Every row has a hidden score from 0 to 40. What is each row's score? 20 is about the middle. The score is a weighted sum of the row's numbers plus the product of two more (or one squared), each taken from its middle value.
array([-43,   8,  44, -54, -15, -29,  26,  -1,  15,  -2,  17,  -8, -23,   9,
       -10,  -8]): 23
array([ 21, -43,  -9, -17,  26,  19, -28,  49,  -8, -16,  44,   9,  17,  15,
       -17,  18]): 37
array([ 12,  12,   3, -24, -26, -58,  30,  -9,  -6, -38,  15,  44, -20,  12,
        -7, -21]): 20
array([ 13, -40, -25,  48,  25,  33, -15, -38, -27,  24, -16,   4,  19, -48,
        -9, -11]): 14
array([  0,  73,  35,  15, -19, -10,  25,  12, -19, -34,  35,  12, -30,  28,
       -20,  12]): 26
array([ -1, -16,  30, -53,  45, -56,  -7,  38,  16, -18,   6,  22, -10,  24,
       -40, -24]): 20
array([-38,  48,  24,  12, -27,   1,  39, -13,  -9, -52,  30,  22, -34,  27,
        16,   6]): 20
array([ 18,  15, -12,  -9,  32,  -9, -33,   7,  48,  15, -19, -27,  32,   3,
       -16,  12]): 19
array([-38,  61,   5,   9, -39,  10,  50,  -8,   1, -13,  41,  21, -18,  31,
        -8,  -3]): 25
array([-12, -25,  20, -14,  20,  18, -74,  32,  20, -16,  21, -31,  26,  20,
       -17,  51]): 18
array([ 26, -56, -27, -19,  26,   2, -57,  40, -21, -27,  38,  16,   1,  15,
       -44, -12]): 18
array([ 25,   2, -22, -13,  26,  22, -44,  15,  42,  19, -36, -19,  22,  11,
        -7,   2]): 15
array([ 41,   4, -39,  26,  -5,  18, -13,  -2, -24,  31, -36,  -7,  28, -43,
        44, -32]): 17
array([ -5,   0,   0, -51,  42, -49, -14,   6,  28,   8, -16,  -4, -36,  37,
       -18, -28]): 15
array([-31,  69,  22,  20, -30,  15,  52,  24,  -8, -21,  17, -10, -48,  29,
       -10,  19]): 22
array([-38,  54,  36,  12, -28,  22,  25,  19, -10, -35,  10,  40, -24,  26,
       -22,  20]): 35
array([ 23, -22, -52,  31, -28,  36, -11,  18, -11,  53, -40, -10,  39, -41,
        60,  -4]): 15
array([ 13,   2,   3, -17,   9, -36,  23, -27,  -6, -37,  13,  56, -29,   6,
        11, -28]): 18
array([-12, -15, -16,   6,  10,  17, -44,  48,  26,  11,   5, -17,  16,  14,
        -7,   2]): 17
array([ 25,   5, -49,  38,   1,  26, -13,   9,  -5,  58, -65, -15,  34, -36,
        47, -11]): 18
array([-23, -15, -25,  -3,  32, -15, -40,   8,  49,  17, -34, -24,  30,  -9,
        24,  -6]): 15
array([-23,  45,  12,  14, -18,   2,  46,  -5,  -2, -46,  59,  15, -27,  22,
       -51,  19]): 29
array([-17, -53,  19, -18,   7, -28, -38,  59, -14, -14,  25,  31,  13,  21,
        20,   0]): 20
array([ 21,  -9,  16, -28,  21, -37,  29, -37,  -5, -55,   6,  43, -13,   7,
        12,   1]): 33
array([ 40,  -8, -39,  31,   4,  46,  -1,   3, -27,  29, -45, -21,  31, -43,
        60,  10]): 20
array([ -7, -39,  15, -14,   4, -36, -54,  37,  26,  -1,  29,  21,  15,  26,
       -38,  52]): 24
array([-29, -17,   4, -20,   5,  -7, -20,   0,  11,  44, -49, -51,  26, -12,
        -1, -45]): 28
array([ 42,   5,  -3, -33,   7, -30,  40, -24, -12, -29,  12,  57, -34,  30,
       -15, -34]): 21
array([ -6, -66,  -4,  57,  13,  36, -16, -50, -20,  42,   0, -26,   7, -54,
        18,  -3]): 4
array([-24,  35,  23,  11, -38,   1,  36, -14, -11, -48,  10,   3, -70,  28,
       -32,   8]): 14
array([-26,  71,  55,  14, -26, -11,  42,   7,  -1, -32,  37,  11, -36,  31,
       -29,  16]): 24
array([-36,  43,  27,   7, -33, -13,  51,  -6,  17, -18,  30,  -4, -35,  31,
       -11,  33]): 27
array([ 26, -14, -73,  24, -20,  28,   3,  -5, -21,  31, -51,  -3,  55, -41,
        29,  15]): 20
array([ 33, -14, -30, -14,  10,  45, -41,  45,  25,  16, -42, -29,   8,  -2,
        23,   4]): 23
array([  2, -35,  -1,  32,  34,  28,  -8, -38,  -8,  42, -33, -13,  11, -46,
         9,   8]): 10
array([-54,  64,  17,   7, -12,  -2,  52,  -3,   0, -28,  52,  13, -31,  35,
       -34,  18]): 28
array([ 14,  -2,  38, -49,  28, -46, -18,  29,  30, -14,  -8,  11, -34,  21,
       -32, -10]): 16
array([-10,  62,  42,   8, -45, -17,  25,  -6,   1, -25,  45, -10, -27,  31,
       -31,  34]): 22
array([ 58,   5, -55,  28,   5,  37,  -2,  -6, -12,  39, -36, -14,  36, -34,
        14,  -8]): 16
array([ 16,  -5,  40, -21,   3, -47,  12, -13,  -8, -39,  21,  54, -56,  13,
        -5, -12]): 14
array([ -7, -52,  21,  -6,  14,   4, -36,  31,  -7, -32,  33,  23,  28,   9,
       -35,  38]): 21
array([-39,  51,  13,   0, -23,   5,  40,   6,  10, -33,  27,  10, -33,  23,
       -44,  20]): 26
array([-30, -11,   5,  -4, -22,  27, -43,  75,  13, -30,  58,   7,  12,  35,
       -26,  40]): 26
array([ 39, -53, -32,  55,  21,  46, -13, -48, -18,  18, -23, -18,  30, -47,
        11,  10]): 10
array([-21, -37, -16, -24,  31,  -9, -48,  52,  41,  -9,   1,  -5,  25,   8,
        -8, -45]): 16
array([ 14, -42, -21,  48,  14,  38,   5, -32, -21,  39,  -5, -24,  28, -49,
       -10,  -3]): 11
array([ 47, -13, -42,  30, -11,  20,  18,   2,  -5,  39, -21, -17,  37, -32,
        38, -10]): 23
array([-29,  47,  56, -44,  21, -48, -38,  43,  46,   2,  16, -41, -22,  53,
       -73,   8]): 39
array([  8, -11,  30, -54,  13, -32, -16,   9,  12, -38, -23,  10, -23,  28,
       -42,  10]): 17
array([-23,  31,  11,  22, -18,   7,  33,  -9,  16, -21,  22, -13, -18,  25,
       -33,   1]): 17
array([  6, -19,   8, -23,   7, -41,  45, -42,   0, -46,   9,  67, -10,   6,
         5, -15]): 27
array([-40,  57,  23,   1, -43,   8,  45,  -4,   8, -54,  11,  15, -38,  14,
       -13,  23]): 24
array([ -6, -49, -25,  50,  25,  40,  -7, -53, -38,  49,  -3, -27,  21, -37,
         1,   9]): 10
array([-51,  53,  59,   4, -29,  15,  57, -17,  -6, -26,  37,   6, -53,  30,
       -13,  29]): 22
array([  4, -60, -42,  29,   5,  39,  -1, -59, -41,  28, -20, -25,  19, -44,
        -4,   4]): 10
array([-12, -10, -50,  42,  13,  36,   3,  -8, -21,  47, -36,  -1,  21, -55,
        41, -19]): 17
array([-23, -20,  31, -13, -29,  14, -64,  56,  10, -41,  72, -10,  12,  38,
       -35,  45]): 22
array([ 19,  -4,  16, -30,   3, -35,  36, -36,  16, -28,  11,  33,  -7,  19,
        -8,  -7]): 28
array([ 24,  24,   3, -21,  -9, -49,  25, -26,  -4, -29,   9,  64, -26,  14,
        18, -12]): 20
array([-48,  27,  30, -37,   8, -36, -30,  39,  41,  -4,  22,  -7, -21,  50,
       -53,   4]): 35
array([-34,  -1,  22, -11, -10, -15, -37,  36,  45, -14,   8, -12,  -5,  24,
        -7,  13]): 17
array([ -6, -21,  33, -61,   1, -48, -30,  19,  27, -29,  14,   9,  -9,  32,
       -51, -11]): 21
array([  4, -20, -47,  29,  21,  48,  -4, -66, -24,  34, -26, -20,   9, -56,
        -8,  13]): 15
array([-13,  60,  17,  13, -27,   4,  21,  -7,  -1, -44,  42,  16, -28,  24,
       -58,   8]): 26
array([ 30, -54,  -6,  38,  22,  28,   3, -58, -30,  41, -16, -22,  -5, -41,
       -12,  21]): 8
array([ 19,  -5, -52,  39, -25,  28,  -3,   4, -10,  49, -38, -26,  49, -33,
        56,   4]): 15
array([  1, -37, -26,  37,  23,  46,  -5, -30, -23,  35,  12, -10,  22, -65,
        26,  -7]): 20
array([ 17, -12, -50,  43,  -7,  24,  -9,   0,  15,  45, -47,   3,  43, -40,
        39,  -5]): 14
array([ 27, -14, -46,  21, -18,  34,  -8,  17,   4,  27, -43, -41,  30, -44,
        58,   5]): 27
array([-20,  -1,  50, -56,   5, -48,  -6, -34,  28,   6,  23, -11, -36,  11,
       -20,  -8]): 16
array([  0, -16, -46,  31, -19,  42,  12,  25, -14,  67, -46, -19,  25, -30,
        42,  -5]): 15
array([ 15, -12, -87,  26, -22,  30,  21,  12,  13,  36, -48, -19,  25, -29,
        43,   9]): 39
array([  0,  15,  23, -13,  18, -57,  26, -33,   5, -17,   5,  89,  -8,   6,
        22,  -8]): 23
array([-11,   0,  28, -55,  47, -51,   2,  -4,  30,   5,   9,  25,  -7,  29,
       -26, -18]): 21
array([ 14,   4,  17, -26,   2, -29,  22, -43,  -2,  -8,   7,  67, -21,   6,
        18,  -3]): 19
array([ 18, -15, -40,  32,  11,  32,  -3, -54, -28,  15, -21, -30,  56, -40,
        19,  18]): 16
array([  5,  10, -33,  30, -23,  24,  -3,   1, -23,  45, -66, -24,  32, -65,
        92,   5]): 16
array([-16,  -3,  10,  -6, -31,   9, -46,  40,   9, -28,  52,   7,  11,  52,
       -32,   1]): 28
array([ 34,  22, -53,  30,  -2,  25,  10,  10,  -9,  33, -39, -25,  45, -34,
        49,   4]): 22
array([ 38,  18, -20,  37, -15,  29,   2,  -6, -14,  46, -36, -24,  52, -30,
        43, -31]): 17
array([-10,  52,  41,  11, -49, -11,  23,  -2,  -4, -41,  47,  23, -21,  19,
       -20,  10]): 24
array([  2, -42, -20,  34,   5,  46,  -2, -55, -19,  28, -27, -45,  29, -39,
        19,   4]): 10
array([-10,   2,  22,   7,  -9,  13, -57,  65,  27, -47,  46,  -5,  12,  27,
       -29,  58]): 23
array([ 18,  -1, -52,  33, -16,  43,  -5,   8,   1,  34, -48, -26,  33, -17,
        53, -11]): 12
array([-13,   0, -28,  32, -17,  10,   8,  14, -20,  42, -51, -12,  18, -39,
        67,   4]): 17
array([-17, -15,  19, -50,  26, -35, -35,  12,  51, -28,  16,  19, -18,  39,
       -44,  -7]): 18
array([  5, -55, -27,  33,   5,  55,  -5, -56,  -9,  -1, -31, -35, -25, -45,
         1,  23]): 25
array([-22,  50,  37,   2, -35,   1,  39, -23,  -4, -48,  17,  22, -55,  19,
       -10,   1]): 17
array([  7,  -4, -10,  22, -24,  17,  -4, -11, -15,  50, -17, -27,  29, -31,
        61, -12]): 14
array([ 11, -16, -48,  33, -17,  13,  13,  -7,  13,  44, -37, -28,  20, -39,
        25, -13]): 14
array([ 30, -28, -32,  45,  18,  44, -24, -37, -40,  34, -24, -30,  17, -36,
        22,  18]): 9
array([ 41,   3,  31, -27, -14, -15,  30, -26,  -2, -33,  -4,  57, -28,   4,
         4, -18]): 17
array([-47,  52,  27, -34,  10, -46, -14,  47,  50,  16,  21, -36, -37,  64,
       -28,  16]): 23
array([ -1, -10,  20, -27,  -7,  10, -38,  72,   8, -36,  62, -14,  -4,  36,
       -20,  44]): 37
array([-37,  41,  31,  18, -42,  18,  60,   6, -20, -46,  45,  20, -26,  22,
       -24,  14]): 24
array([ -1, -10, -11,  -6,  10, -19, -33,  28,  29,   9, -31, -27,  20,  -5,
       -20,  -7]): 18
array([ 15, -30,   7,  41,  24,  44, -10, -57, -35,  25, -16, -47,  38, -37,
        39,   6]): 7
array([  8, -47, -23,  26,  20,  43,   3, -53, -54,  28, -14, -41,   4, -57,
        -1,  18]): 15
array([ 21, -18, -10,  -8,  18,  30, -28,  48,  33,   7, -13, -36,  45,  20,
       -11,   3]): 22
array([-23,   1,   1, -79,  20, -57,   5,  10,  47,   1,   5,  21, -12,  10,
        21, -66]): 27
array([-41,  34,  35, -45,  -2, -41, -30,  42,  51, -28,  36, -21, -30,  67,
       -42,  18]): 22
array([ -1,  -5,  -1,  -5,  -2,  10, -28,  43,  25,  14, -22, -31,  24,  -9,
         4,  18]): 18
array([  3,  10,  -5, -17,  -3, -54,  35, -23,   3, -14,   9,  80, -26,  21,
        17, -32]): 19
array([ -7, -44,  20,  -6,  -2,  22, -75,  61,  -3,  -5,  28, -36, -15,  22,
       -32,  52]): 15
array([ 24,  22, -46,  21, -20,  30,  -1,  10, -11,  39, -21, -27,  34, -39,
        60,  22]): 26
array([ 20, -29, -31,  32, -11,  29,   1,  -1, -32,  46, -15, -21,  22, -55,
        57,  -9]): 15
array([ -3,  -7,  51, -46,  11, -51, -36,   5,  31, -13,  -1,  14,  -9,  38,
       -17, -15]): 24
array([ 32, -19, -51,  38,   2,  38,  -1,   1, -19,  53, -35, -12,  21, -39,
        55,   7]): 17
array([-13,  18,  36, -79, -21, -65,   0,   8,  32,  36,  -6,  16,  -2,  16,
        15, -71]): 36
array([ 11, -24,  -6,  13,  21,  17, -56,  50,  18,  -9,   7, -28,   9,  24,
       -12,  31]): 15
array([  7,  -5,  -6,  10,  26, -12, -17,  31,  19,  31, -41, -53,  33,  22,
       -15,   8]): 13
array([ 33, -13,  25, -27,  15, -51,  29, -24,  19, -18,  -1,  53, -18,   6,
         5, -24]): 19
